In the data rows, the value 128 means zero.
Here are some points, each followed by its number:
[112 113 171  44  47 242 116   0] 0
[ 90 126  88 183 209 133 136 146] 1
[126 134 185 113  71 255 109  32] 2
[128 129 230 173  77 232  96 106] 3
[116 160 236 155 125 255 117  90] 4
[ 80 116 154 158 157 249 141 132] 5
[114 136 227 139 126 255 124  66] 6
[117 111  61  94 106 171 101  51] 7
[ 98 118 163 181 149 136  94 138] 8
[109 157  74  93  98 175  86 102] 9
[109 109 237 179  93 183  78 104] 10
[115 104 255 235 133 209  89 164] 11
[111 162   0   8 127 113  93  70] 12
[119 116 101 136 163 118 109 123] 13
[101 156 131  83  59 182  56  93] 14
[122  87 148 186 158 157 103 106] 15
[107  97  97 122 162  24 146  45] 16
[117 125 229 183 152 213  93 150] 17
[ 85 122  80 132 139 141  59  90] 18
[103 162 244 178 118 255  70 115] 19
[ 95 125  94  63 112 255 161  18] 20
[111 163 139  97 127 200  90  57] 21
[129 115 183 154  99 242 121  93] 22
[102  96 191 222 198 148 126 126] 23
[122 117 230 207 146 146  69 150] 24
[ 85 167 115 162 139 166  88 133] 25
[ 88  84 131 155 138  44 119  84] 26
[133 150 111  92  61 104  16  67] 27
[100 130 135 165 166 188 126 124] 28
[109 156 149 130 114 227 133 109] 29
[143 139 255 175 116 255  88 121] 30
[103 199 136  73 103 219  50  72] 31
[135 115  30  56  52  25  26  68] 32
[111  56 136 184 118  65  92  66] 33
[ 83 199  55  73 161 180  80  42] 34
[115 158  30  36  46 195 107  74] 35
[102 101 155 156 146 200 126  62] 36
[142  95 154 112  87 139 119  98] 37
[120 177 204  97 116 255 110  51] 38
[103 146 255 213 116 249  67 148] 39
[135 103 132 160 145 108  84 129] 40
[ 62  66  85 202 205  63 159 117] 41
[ 90 178   0 101 148  79 122 122] 42
[ 92 105 170 228 170  73  88 116] 43
[101 117  46 134 147 124 111  71] 44
[ 72  93 175 207 184 170 123 101] 45
[122  87 255 143  72 213 126  35] 46
[121 121  99 138 116 221 148 127] 47
[ 94 108 224 162  63 192  36 107] 48
[114 146 210 112  78 198  89  75] 49
[112  65  67 178 177  81 154  77] 50
[103 163 224 179  94 232 105 105] 51
[ 76 167  54 137 163  17  69 125] 52
[114 104  86  90 150  40 169  80] 53
[114 130 149 149 125 173  70 122] 54
[116 138 179 158 123 227 131 127] 55
New points follow, each followed by the numbers of its five nearest points above, looking only along the 3 directions in which the numbered points spread most, nearest first.
[109 111 139 170 160 100  97 106] 40 8 13 15 33
[118  79  32 164 167   0  82  92] 52 16 53 26 50
[ 96 186   0  46 124  99  75  73] 12 42 34 7 44
[139 112  48  27  51 102  97  59] 12 35 27 32 7
[ 86 172 152 121 123 200 110 106] 29 36 21 47 54
[ 95 179  47  65 114 223  92  92] 34 20 7 35 9
[ 94 178  56  90 152 141  76  66] 7 9 34 44 18
[122 109 131 116 120 147  77  71] 37 18 54 25 9
[ 98 165 159 110 110 207  75  54] 21 31 49 14 2
[106 127  75 125 138 127  85  62] 18 44 13 7 9
[116 100 255 178 101 184 108  65] 10 3 48 46 51
[113 146 144 111  85 220 115  58] 21 31 29 2 38
[ 91 147 160 165 151 151 115 121] 15 25 8 28 54
[101  93 101 146 135 124 125  81] 13 18 25 44 40
[ 96  99  61 183 192  77 163 103] 50 41 1 13 16
[117 144 122 102 124 217 105  70] 21 29 47 31 9
[142  59  43 155 137   0  73 121] 52 16 26 53 33
[122  83 144 117 108 153 100  72] 37 54 25 18 21
[ 88  29 158 212 171  87 158 105] 43 23 8 41 15
[110 114 122 185 123 120 104 131] 40 8 15 13 25
[ 82 121 184 160 112 171 101  87] 54 36 37 15 25
[121 114 159 124  77 133  96  81] 37 54 14 18 25
[108 100  34 129 137   0  88  81] 52 16 53 26 42
[101 124 169 176 192 251 154  66] 5 55 28 36 29
[119  91 255 229 149 135  88 104] 24 11 10 17 23
[ 71  78 174 221 146 132  76  92] 8 15 43 24 40
[ 88 148 102 106 153 131 171  58] 44 18 13 7 9
[110  93 102 157 144 130 141 121] 13 25 40 15 18
[ 88 171 214 198 140 235  94 153] 17 51 55 19 4
[125  99 191 158 136 208 160 103] 55 36 5 22 28
[ 95 158  10  42 112 134  89  60] 12 34 35 7 9
[127 125  12  28  74 120  98  50] 12 35 7 34 9
[ 97 147 154 202 160 157 103 129] 15 8 45 28 23
[ 66 123 119 127 132 211 106  60] 47 21 29 36 25
[ 97 183 155 109 127 205  69  86] 21 29 31 49 22
[115  53 205 233 185 144 142  94] 23 45 24 8 15
[106 163 139  93 130 191 120  45] 21 9 29 31 47
[ 66 136 196 160 117 214 103 131] 55 22 51 17 36
[104 117 130 208 175  59  90 157] 43 26 33 40 41
[104 122 194  82  70 223 114  31] 2 31 49 38 0
[105 133 127  53  93 167 125  60] 9 7 21 14 31
[123 138 255 200 116 195  77  95] 10 3 39 17 30
[ 93  61 120 241 233  20 132 103] 41 43 50 26 1
[109 150 181 175 147 237 109  88] 55 22 5 6 29
[110 157 166 174 128 217  97 120] 55 36 22 29 54
[115 159 149 119 118 255 114 116] 29 22 38 55 6
[ 91 126 158 218 166  81  62 128] 43 33 40 8 26
[123 106 150 145 125 101  88  84] 40 37 33 54 18
[125 100 122 172 124 116 109 121] 40 13 8 15 25
[121  60 231 184 118 191 140  99] 17 10 24 11 51
[102 135 183 203 141 192  83 158] 17 45 15 8 24
[105 172  26  58 144 180  96  72] 34 7 35 9 12
[103  82 211 154  87 173  93 108] 10 48 54 46 3
[105  85 167 213 169  45  96 132] 43 33 26 40 8
[ 86 157 112 124 123 168 114 106] 25 47 18 9 21
[113 151 145 110 133 159  84  59] 37 21 54 9 25
[102 139  35 114 138 107 104  70] 44 42 53 18 7
[102 132 147 113 118 185 117  67] 21 29 36 54 47
[ 92 138  59 140 155 131 150  86] 44 13 18 50 53
[ 95 135  64 152 160 123 109 130] 13 44 50 18 53
[105 152 186 151 131 242 101  83] 22 55 6 29 4
[ 78 156 157 115 105 255 128 104] 29 38 22 55 6
[127 122  39  83  67  64  22  76] 32 27 53 16 52
[107 128  48 130 157 154 137 123] 44 13 18 25 1
[ 91 164 168 166 188 227 112 103] 5 55 36 28 29
[128 121 108 126 152 196 133 113] 47 25 36 28 29
[156 115 206 118  79 198  75  77] 49 46 48 3 2
[ 81 110 143 124  90 151  78 111] 37 54 25 18 40
[104  96 234 185 110 176 100  81] 10 17 24 48 3
[ 97 145 230 185 130 164  66 104] 10 24 17 48 3
[ 90 179 122 157 145 206  81 145] 36 47 28 25 29
[ 94  78  78 219 208  92 148 122] 41 1 50 13 43
[128 123 109 138 156 161 120 115] 25 13 28 18 36
[ 64 130 142 255 218  31  75 142] 43 41 26 33 50
[104 116 216 216 156 255  99 121] 17 39 19 30 51
[ 94 154  88 144 129 135 106  75] 18 13 44 25 9
[ 80 145  60  95 155 149 117  92] 44 7 34 18 9
[ 72 112 179 183 151 165 131  78] 15 28 45 8 36
[ 97  87 144 173 168 179 142  89] 28 15 25 36 45
[133  83 246 212 117 157  88 110] 24 10 11 17 48
[104 113 237 255 161 184  87 189] 11 24 17 23 45
[ 98 167  44 103 165 200 123  80] 34 7 47 9 20
[ 77 127 115 158 208 169 133  70] 28 1 25 47 13
